B =
[[136 136 122 122 119 125 105 134]
 [131 128 124 127 127 129 124 124]
 [125 127 131 130 130 128 134 128]
 [122 125 136 132 132 128 140 132]
 [122 122 131 132 135 130 147 121]
 [126 126 130 130 130 129 134 128]]
B[0, -8] = 136
B[5, 7] = 128
B[3, -5] = 132
B[-3, 4] = 132
B[1, -8] = 131
B[4, 7] = 121
B[-2, -3] = 130
B[:, -4] = [119, 127, 130, 132, 135, 130]
B[2, -4] = 130
B[-1, -8] = 126
B[-6, -4] = 119
B[-5, -1] = 124
B[3, 6] = 140
B[:, 0] = [136, 131, 125, 122, 122, 126]
B[:, -3] = [125, 129, 128, 128, 130, 129]
B[-6] = [136, 136, 122, 122, 119, 125, 105, 134]
B[-6, -7] = 136

M =
[[118 116 119 120 121 118 123 152 122 125 131 134 134]
 [142 140 142 138 139 139 157 135 135 156 116 141 129]
 [134 131 134 127 133 128 150 142 130 126 146 133 157]
 [124 123 124 130 126 129 119 136 126 139 118 125 122]
 [122 121 122 125 124 124 123 144 124 133 123 130 128]
 [125 120 128 120 124 124 130 140 125 123 152 158 120]
 [120 119 119 122 123 119 118 140 124 116 135 111 151]
 [136 132 138 129 133 132 147 133 131 135 143 151 127]
 [125 123 127 125 125 125 129 140 125 132 130 146 117]
 [122 120 124 124 123 124 122 139 124 128 134 138 123]]
Rows and columns are counted from 0.
(0, 0) -> 118
(2, 2) -> 134
(4, 8) -> 124
(7, 6) -> 147
(9, 7) -> 139
(3, 1) -> 123
(7, 9) -> 135
(9, 1) -> 120
(5, 6) -> 130
(0, 11) -> 134
(4, 2) -> 122
(9, 6) -> 122
(2, 9) -> 126
(0, 3) -> 120
(2, 12) -> 157
(6, 3) -> 122
(7, 5) -> 132
(9, 10) -> 134
(8, 9) -> 132
(1, 8) -> 135
(4, 1) -> 121
(1, 1) -> 140
(4, 0) -> 122
(9, 8) -> 124
(1, 3) -> 138
(7, 1) -> 132
(9, 11) -> 138
(8, 0) -> 125
(4, 6) -> 123
(7, 7) -> 133
(1, 9) -> 156
(9, 2) -> 124

a =
[[126 126 136 136 129 128 111 139 135 119 124 117 132 131]
 [134 135 122 124 132 132 144 121 125 143 126 142 133 130]
 [122 121 128 125 126 121 132 124 124 115 143 118 118 121]
 [127 128 136 133 133 127 133 132 131 124 143 125 125 130]
 [123 121 123 123 124 123 128 125 124 128 133 127 123 127]
 [118 115 127 122 128 117 123 120 122 118 136 114 119 120]
 [133 134 120 124 120 133 121 127 124 122 117 127 127 123]
 [118 115 132 130 133 118 123 130 130 137 132 127 131 135]
 [125 123 121 125 127 125 120 126 126 140 113 132 135 132]
 [128 128 147 143 153 128 131 134 141 135 135 126 137 139]]
Indices start at 0.
(0, 0)	126
(3, 10)	143
(3, 4)	133
(9, 3)	143
(8, 9)	140
(4, 8)	124
(1, 7)	121
(6, 5)	133
(9, 1)	128
(3, 11)	125
(2, 10)	143
(4, 1)	121
(9, 0)	128
(9, 9)	135
(2, 3)	125
(1, 4)	132
(0, 8)	135
(5, 7)	120
(5, 13)	120
(8, 12)	135
(0, 11)	117
(9, 6)	131
(4, 0)	123
(7, 1)	115
(0, 1)	126
(9, 4)	153
(0, 12)	132
(2, 1)	121
(2, 8)	124
(8, 10)	113
(4, 13)	127
(6, 1)	134
(7, 8)	130
(9, 7)	134
(6, 10)	117
(5, 5)	117

arr =
[[112 123 107 122 117 125 119 135]
 [123 128 101 136 126 125 137 128]
 [134 103 109 142 102 116 149 117]
 [148 114 114 131 127 138 117 151]
 [136 124 115 132 118 117 148 138]
 [106 117 104 141 126 136 134 130]
 [137 113 114 138 103 122 141 132]
 [133 122 118 130 121 121 146 133]
 [133 125 114 129 121 120 145 138]
 [111 118 109 140 127 133 131 126]
 [149 118 126 132 133 137 127 135]
 [140 109 113 139 101 114 140 129]
 [141 126 113 132 118 121 149 136]
 [148 113 115 133 130 135 118 151]]
arr[0,-8]	112
arr[2]	[134, 103, 109, 142, 102, 116, 149, 117]
arr[-11,0]	148
arr[:, -1]	[135, 128, 117, 151, 138, 130, 132, 133, 138, 126, 135, 129, 136, 151]
arr[1,-2]	137
arr[-6,6]	145
arr[12,-4]	118
arr[1,-8]	123
arr[-1]	[148, 113, 115, 133, 130, 135, 118, 151]
arr[-13,3]	136
arr[-3,-8]	140
arr[-5]	[111, 118, 109, 140, 127, 133, 131, 126]
arr[:, 3]	[122, 136, 142, 131, 132, 141, 138, 130, 129, 140, 132, 139, 132, 133]
arr[-7,-4]	121
arr[-7,3]	130
arr[1]	[123, 128, 101, 136, 126, 125, 137, 128]
arr[-12,-8]	134
arr[-4,3]	132
arr[6,2]	114
arr[-4,-1]	135
arr[5,-4]	126
arr[7,5]	121
arr[-11,5]	138
arr[2,7]	117
arr[-8,4]	103
arr[-2,-6]	113
arr[5,-8]	106
arr[-8,-8]	137
arr[:, -2]	[119, 137, 149, 117, 148, 134, 141, 146, 145, 131, 127, 140, 149, 118]
arr[-8,-7]	113
arr[:, -3]	[125, 125, 116, 138, 117, 136, 122, 121, 120, 133, 137, 114, 121, 135]
arr[8,1]	125
arr[-14,-6]	107
arr[:, -4]	[117, 126, 102, 127, 118, 126, 103, 121, 121, 127, 133, 101, 118, 130]
arr[-14,-4]	117
